128 stands for zero in the data rows.
Every row has a hidden score. How much higher is the second row's score than the first row's in each pair? 10 means about the same, 20 much higher and 0 much lower. The score is a weighted sum of the row's numbers plus the product of two more (or one squared), each taken from its middle value.
114 115 128 134 130 130 127 120 114 130
82 153 76 153 146 179 139 83 81 166 -> 15
146 141 132 122 123 115 128 133 139 114
103 143 113 152 140 146 125 101 101 145 -> 15
170 136 155 82 102 94 117 160 164 86
149 153 135 80 101 105 120 141 150 98 -> 10
145 126 135 125 127 115 128 147 154 115
154 129 145 108 116 110 118 149 147 107 -> 13
128 117 124 130 138 124 136 132 132 129
143 121 145 122 133 116 134 142 152 117 -> 9
166 122 161 104 119 86 124 165 173 91
86 110 114 197 169 177 139 91 97 171 -> 8
156 140 143 96 107 102 120 153 157 98
127 112 130 134 137 123 133 132 133 130 -> 7
113 115 124 147 137 130 127 129 116 139
116 142 115 136 128 139 127 122 119 137 -> 12
79 107 75 170 160 173 135 100 94 179
98 115 97 156 141 150 128 113 106 161 -> 11
101 114 109 146 153 159 135 94 103 156
106 101 121 150 145 137 134 113 112 143 -> 10
115 130 132 136 145 141 123 121 115 137
121 143 123 123 121 135 125 125 127 127 -> 8
144 141 128 133 134 114 126 142 138 118
146 130 142 119 121 112 125 137 143 111 -> 9
138 116 137 125 133 110 129 139 148 119
173 140 159 72 97 88 120 169 176 84 -> 13
125 134 112 129 128 127 126 135 140 135
165 169 149 89 100 105 122 137 149 96 -> 17
96 115 118 159 142 143 141 102 95 153
144 126 144 112 119 106 127 140 144 106 -> 11
148 135 130 110 119 110 126 147 151 113
85 104 83 179 156 185 131 108 88 187 -> 11
129 127 134 128 133 121 126 126 125 120
115 120 119 150 142 142 129 121 118 144 -> 7
139 148 128 98 101 120 112 131 137 115
102 106 122 147 144 152 124 114 113 155 -> 8
125 126 134 148 144 128 125 128 121 134
110 128 109 131 135 143 132 116 114 139 -> 9
136 150 117 128 135 123 124 140 141 126
138 143 140 136 129 130 130 133 126 129 -> 11
95 137 90 178 141 169 159 89 90 174
124 139 122 125 127 128 128 134 129 132 -> 12
137 134 138 121 123 118 125 125 123 117
114 130 123 143 145 154 130 109 103 138 -> 12
132 104 140 126 126 117 130 138 138 122
123 139 122 114 108 141 132 113 109 130 -> 14
128 135 126 125 125 123 133 118 127 131
118 140 124 123 118 135 129 106 111 129 -> 13
188 131 170 88 107 73 120 174 186 75
118 134 137 115 117 145 130 126 109 139 -> 14
134 104 147 124 127 109 131 140 132 110
115 115 121 129 130 134 130 112 115 136 -> 11
115 144 118 127 127 161 140 115 105 139
138 138 128 120 123 125 126 127 133 116 -> 10
118 136 125 150 145 136 128 113 107 130
99 108 110 150 143 141 128 97 94 149 -> 3
120 137 117 148 139 135 127 123 119 138
150 127 152 109 112 105 122 145 146 107 -> 10
160 112 162 102 121 94 123 153 154 96
154 126 146 104 112 105 123 149 150 104 -> 11
112 117 116 141 143 137 136 118 113 134
118 124 125 153 149 137 135 129 125 142 -> 8
121 124 120 117 125 135 126 120 127 136
100 126 125 150 146 161 129 95 88 156 -> 12
129 120 127 118 124 119 135 139 133 129
159 139 148 107 115 107 122 148 154 104 -> 14
166 110 163 106 123 88 127 156 158 86
144 121 144 119 127 98 120 151 154 105 -> 12
140 116 139 141 143 112 127 141 148 118
113 126 112 127 123 140 130 118 121 143 -> 11
121 141 121 155 156 130 127 121 113 137
99 124 113 148 158 146 131 121 114 158 -> 4
116 133 127 127 121 129 127 123 117 135
117 145 131 146 149 147 117 122 120 146 -> 15
95 120 134 143 127 151 120 106 90 155
102 126 100 144 132 158 142 105 86 155 -> 3
103 125 113 149 154 162 125 94 95 162
141 120 131 114 129 118 125 141 150 116 -> 7
141 131 131 135 135 112 128 145 147 124
116 99 131 152 148 118 131 132 122 137 -> 9
159 116 153 95 112 104 126 160 160 101
74 102 85 160 129 197 147 100 74 171 -> 3
109 125 109 153 144 144 118 108 115 142
137 117 138 130 136 113 132 144 141 121 -> 6
109 132 116 146 131 150 133 120 111 154
105 136 105 146 141 154 141 106 108 150 -> 12
143 134 141 107 115 116 123 142 144 112
130 125 122 126 129 125 127 127 129 131 -> 9
159 130 151 99 111 100 126 157 157 100
91 131 99 140 144 162 129 92 90 153 -> 15
109 107 115 158 156 140 130 105 109 143
171 149 144 88 103 92 121 163 174 89 -> 11
122 130 121 130 124 135 131 110 122 125
135 121 129 118 128 118 129 137 141 118 -> 8
87 113 113 160 158 164 150 101 111 163
116 126 112 139 140 131 131 120 120 133 -> 12
92 103 83 185 144 163 143 99 92 171
156 151 147 90 102 108 118 154 156 98 -> 16
124 137 116 128 133 136 131 121 128 131
157 130 152 109 123 96 123 150 150 98 -> 10
148 128 152 107 124 105 127 143 142 106
155 141 146 77 94 106 118 147 151 96 -> 12
126 138 128 144 136 130 133 120 127 130
140 152 130 116 125 124 126 136 141 120 -> 11
163 136 155 101 115 96 119 158 162 95
86 119 81 161 158 169 141 111 100 173 -> 4
152 143 136 116 120 116 123 140 142 110
143 114 142 93 107 104 124 141 139 101 -> 8
146 144 127 117 126 121 124 141 140 120
98 120 110 154 155 161 128 115 105 152 -> 11
155 129 144 103 119 91 123 158 159 98
100 127 118 148 137 145 141 120 108 158 -> 8
154 149 145 88 96 111 130 134 137 102
138 123 143 138 136 117 132 137 131 113 -> 9
127 151 106 121 121 131 128 123 125 126
110 143 116 130 131 141 129 114 116 139 -> 12
130 132 129 135 137 128 121 129 138 130
113 100 123 160 152 125 129 124 119 140 -> 7
102 115 111 144 127 144 153 91 101 156
92 128 106 179 160 154 127 114 89 164 -> 14
120 135 133 134 139 146 135 104 112 136
145 120 147 105 108 111 124 140 148 107 -> 10
113 124 114 129 129 149 117 108 101 144
192 111 188 64 96 51 118 182 194 57 -> 4
125 143 117 136 125 137 126 119 118 142
123 137 119 132 133 133 128 115 121 131 -> 10
128 116 136 131 138 120 130 130 129 127
107 120 107 139 117 150 130 112 113 146 -> 10
140 120 139 122 121 118 126 132 141 116
151 136 152 114 124 109 128 138 138 100 -> 14
176 134 167 80 102 81 116 167 176 75
117 123 115 129 129 132 132 132 133 143 -> 6
143 124 150 102 111 109 125 135 138 107
150 133 152 104 113 104 119 154 151 107 -> 10
161 151 147 99 113 106 119 149 159 97
131 127 129 140 136 122 133 127 123 131 -> 7
116 113 121 143 144 127 132 128 121 133
83 107 97 174 153 183 145 95 78 180 -> 9
104 109 114 146 134 144 139 130 109 144
129 133 126 110 116 121 126 127 133 114 -> 18
150 116 157 122 125 100 127 145 155 105
108 121 112 152 147 149 133 107 109 156 -> 12
141 142 122 141 138 118 122 136 143 122
81 148 103 166 157 172 135 90 79 171 -> 15
75 147 96 168 132 181 121 79 71 194
64 127 87 186 159 199 138 80 62 190 -> 1
179 135 175 83 99 90 122 156 166 80
65 103 93 173 142 194 127 80 66 184 -> 12
135 142 138 120 118 125 124 129 130 118
108 117 120 147 139 133 131 115 103 139 -> 8
174 130 164 79 101 74 119 169 178 77
89 112 89 170 153 167 149 103 85 174 -> 6
120 127 121 133 131 132 120 121 123 136
148 128 148 105 106 106 126 144 152 111 -> 10
143 133 141 115 114 107 121 146 146 111
104 109 118 141 150 149 141 113 115 146 -> 10
95 110 89 193 168 166 145 87 93 175
173 125 165 91 112 80 122 167 176 84 -> 16
114 112 134 137 135 141 118 125 118 143
145 115 151 114 130 100 126 153 149 108 -> 6
140 125 139 129 125 117 119 143 142 117
138 148 117 119 129 133 124 140 140 134 -> 11
79 105 83 184 166 187 152 82 62 176
139 135 130 105 114 130 124 135 136 120 -> 13
130 134 132 106 108 133 127 122 115 120
100 129 104 154 144 150 137 117 110 160 -> 5
145 126 146 125 129 110 130 140 143 112
163 124 154 111 122 83 122 165 170 94 -> 9
21 131 36 218 164 232 143 40 14 225
113 115 115 142 136 130 135 117 124 139 -> 11
129 157 118 133 133 139 129 127 125 137
160 121 154 112 110 107 127 146 147 102 -> 8
117 118 117 154 145 132 134 122 125 144
143 130 140 111 122 113 127 143 146 112 -> 12
140 143 149 111 126 120 119 134 135 117
154 147 147 113 112 118 123 138 147 114 -> 9
87 127 114 167 140 176 141 73 79 169
180 138 161 96 114 79 121 175 185 87 -> 11
119 148 111 137 135 141 129 121 105 138
141 111 148 123 131 111 125 140 141 110 -> 9
135 131 131 125 127 122 129 128 136 121
81 121 81 160 155 167 144 80 84 167 -> 12
99 102 120 169 152 144 130 105 103 150
116 151 125 108 104 156 133 106 112 131 -> 15
113 141 99 129 136 151 132 114 106 140
130 129 139 117 116 119 123 132 126 121 -> 10
131 113 128 132 132 126 125 136 136 130
113 118 131 146 128 135 128 117 101 142 -> 11
123 101 120 144 143 121 134 137 133 133
115 130 128 112 113 136 128 119 122 133 -> 16
135 128 138 116 118 127 126 136 143 125
135 147 128 111 119 123 125 133 133 123 -> 10
95 106 87 152 135 168 137 74 76 155
117 115 137 130 129 137 138 116 116 132 -> 11
129 131 133 121 128 126 132 131 125 126
154 121 153 108 117 100 124 148 155 99 -> 9
151 117 146 106 109 99 120 150 153 96
108 112 118 156 154 154 119 107 92 152 -> 14
151 116 149 114 123 100 124 143 149 98
137 142 125 118 116 128 128 125 126 126 -> 12
117 119 117 142 143 137 126 123 127 134
202 120 186 75 101 54 116 190 203 57 -> 7
149 140 154 88 100 114 119 139 148 105
157 154 147 88 100 104 112 150 157 94 -> 8
132 126 123 128 128 122 125 130 135 126
97 122 119 150 139 162 147 113 100 160 -> 9
